Each named turn below is shown by a few rows before and after it. Which turns, in which order, take the first row of each later pair to the second? The first pair is answered.
nizet:
+1.43 -1.36 -3.31 -0.59 +1.78 +0.63 -0.86 -0.81 -2.34 +1.82  ->  +2.08 -0.46 -3.39 +0.67 +2.36 -1.27 -1.57 +0.34 -2.62 +1.12
+1.01 +0.97 +0.50 +0.94 +0.05 -1.20 +0.00 -3.39 -2.91 +2.58  ->  +0.71 +0.67 -0.07 +0.57 -0.11 -0.14 +0.32 -3.45 -2.65 +3.29
+0.62 +1.68 +1.51 -0.77 -1.44 +0.49 +0.60 -3.07 -0.31 -0.59  ->  +0.69 +0.59 +0.41 -1.51 -1.40 +1.67 +0.57 -2.60 -0.01 +0.38
+0.31 +0.36 -2.46 +0.71 +0.21 -0.51 -1.27 +0.35 -0.88 -0.93  ->  +0.39 +1.35 -1.11 +1.13 +0.13 -1.65 -1.22 -0.11 -0.88 -1.03
gef:
-0.33 -0.59 +3.65 -3.14 +0.32 -2.87 -0.53 -2.59 -1.53 -1.13  ->  -1.65 -1.85 +3.73 -3.31 -0.04 -2.20 -0.51 -2.05 -0.49 -0.25
-1.76 -3.23 +1.89 +1.01 -1.42 -0.74 +0.92 -1.14 +0.85 +1.90  ->  -0.81 -1.76 -1.03 +1.83 +0.00 -3.50 -0.23 -0.86 -2.17 +1.00
+1.65 +1.60 +4.57 +0.97 -0.89 +0.24 -0.27 +2.18 +5.25 -2.24  ->  -1.75 -2.30 -0.04 +0.60 +0.48 -2.68 -2.20 +5.18 +4.19 -1.27
kamib:
+1.94 -0.29 -3.51 +2.29 +1.63 -0.30 -1.26 -0.23 -2.93 +1.15  ->  +1.61 +2.51 -2.47 -0.31 +0.64 -1.86 -1.51 -1.87 -3.07 -0.98
-0.45 -1.11 -4.05 -1.18 +0.71 -0.15 -0.85 -0.22 -2.83 +0.36  ->  -0.61 -0.17 -3.46 -2.36 +0.07 -0.79 -0.60 -1.00 -2.75 -0.26
+0.56 -1.55 +1.86 +3.31 -0.01 -0.13 +0.35 +1.85 +0.50 +0.32  ->  +0.82 +0.07 +2.10 +2.87 +0.14 -2.11 -0.79 +1.89 -0.01 -1.34
-0.88 +0.15 -1.44 -1.69 +1.66 +0.91 -0.07 -1.15 -0.90 +0.76  ->  -0.86 +0.00 -1.47 -1.35 +1.64 +1.10 +0.28 -0.70 -1.12 +1.18

Between the rows of a pair lie 2 to 3 turns.
+1.16 +1.92 +1.53 +1.35 -0.38 +1.28 +0.83 -0.28 +2.66 +0.10  ->  +1.67 +2.54 +1.03 +2.07 +0.66 -0.52 +0.09 +0.69 +1.70 -0.65 -> kamib, kamib, kamib
+4.88 +1.98 -3.19 -3.70 -0.81 +4.86 +0.06 -0.88 +1.07 -1.00  ->  +3.32 -1.78 -5.18 -2.05 +0.04 +5.59 +0.19 +1.91 +2.04 +0.77 -> kamib, gef
-3.57 -0.85 -0.04 -0.97 +0.18 -3.26 +0.32 -0.62 -0.83 +0.28  ->  -1.68 -2.07 +2.36 +1.27 +0.32 +1.60 +1.62 -0.35 +0.97 +1.63 -> gef, gef, kamib
-2.37 -0.99 +0.08 -1.59 -1.67 -1.15 -1.34 +2.28 +3.83 -2.23  ->  +0.80 +0.97 +2.64 -0.77 -2.39 +3.40 +0.74 -0.92 +3.49 -1.37 -> gef, gef, kamib
+0.61 +0.19 +2.87 +0.90 -2.30 -1.17 -0.56 -3.27 +0.50 +0.98  ->  +0.32 -1.82 -2.83 -0.90 -0.88 -0.63 -1.21 -1.62 -1.58 +2.09 -> nizet, nizet, gef
+1.80 +1.20 -0.57 +1.00 -0.71 -1.56 -1.34 -0.20 -2.31 -1.35  ->  -1.64 -2.80 -1.03 +0.12 -1.38 -1.77 -0.88 +0.89 -0.65 +0.12 -> nizet, gef, gef
+1.74 -0.95 -1.58 +1.68 +0.56 +3.72 +0.12 -0.75 +0.12 +1.08  ->  +1.78 -0.47 -2.96 +1.69 +1.04 +2.48 -0.38 -1.10 -1.21 +0.78 -> gef, gef
-0.24 -2.72 +0.37 +1.64 +0.68 +1.94 +0.96 +0.99 +0.03 +2.11  ->  +0.80 +0.83 +3.32 +2.95 +0.14 -0.45 +0.15 +0.46 +0.14 +0.01 -> kamib, nizet, gef
+1.23 +4.14 +3.71 -1.07 -1.34 -2.25 -0.19 -1.28 +0.91 -1.75  ->  +0.86 -1.22 +3.30 +0.19 -1.49 +3.88 +2.34 -1.36 +1.24 +3.05 -> nizet, kamib
-1.34 +1.59 +0.73 -0.23 +0.59 -0.13 -0.21 -3.50 -1.80 -1.22  ->  -0.99 -0.43 -2.72 -1.27 +1.30 +1.73 -0.76 -2.11 -1.87 -0.19 -> nizet, nizet, nizet
+0.81 -1.78 -3.70 +0.35 +1.73 +1.68 -0.39 +1.96 -1.94 +1.32  ->  -0.04 +2.32 +0.51 -4.25 -1.79 +1.63 +0.21 -1.96 +1.19 -1.08 -> kamib, kamib, gef
-0.39 -0.93 -2.77 +0.11 +0.73 -0.01 -1.47 -0.74 -1.10 -1.82  ->  +0.02 -1.57 -0.20 -0.07 -0.48 +2.78 -0.02 -2.22 +0.32 -1.07 -> kamib, gef, kamib
-3.28 -1.37 -3.89 -4.76 -0.01 -1.08 -1.59 +1.96 +1.37 -0.82  ->  -2.88 +1.26 -1.39 -2.52 +0.33 -4.46 -2.65 +2.19 +0.67 -3.22 -> nizet, nizet
+2.43 +3.28 +4.60 -0.35 +0.04 -1.04 -0.48 -0.61 -2.19 -3.01  ->  +0.46 -1.91 +0.18 +1.90 +2.27 -2.72 -2.19 +4.04 -2.74 -1.13 -> gef, kamib, gef
-1.02 +0.21 -0.12 -2.54 -1.96 +1.10 -0.30 -0.39 +3.26 -0.73  ->  -1.92 -0.23 -2.41 -3.49 -1.29 -0.37 -0.78 -0.20 +1.46 -0.31 -> gef, kamib
-1.10 -0.07 +4.89 +3.44 -0.02 -3.16 -0.01 +0.22 +1.23 -0.31  ->  -2.84 -2.61 -2.19 +0.99 +1.46 -3.17 +0.00 -0.16 -2.05 +2.15 -> nizet, nizet, gef
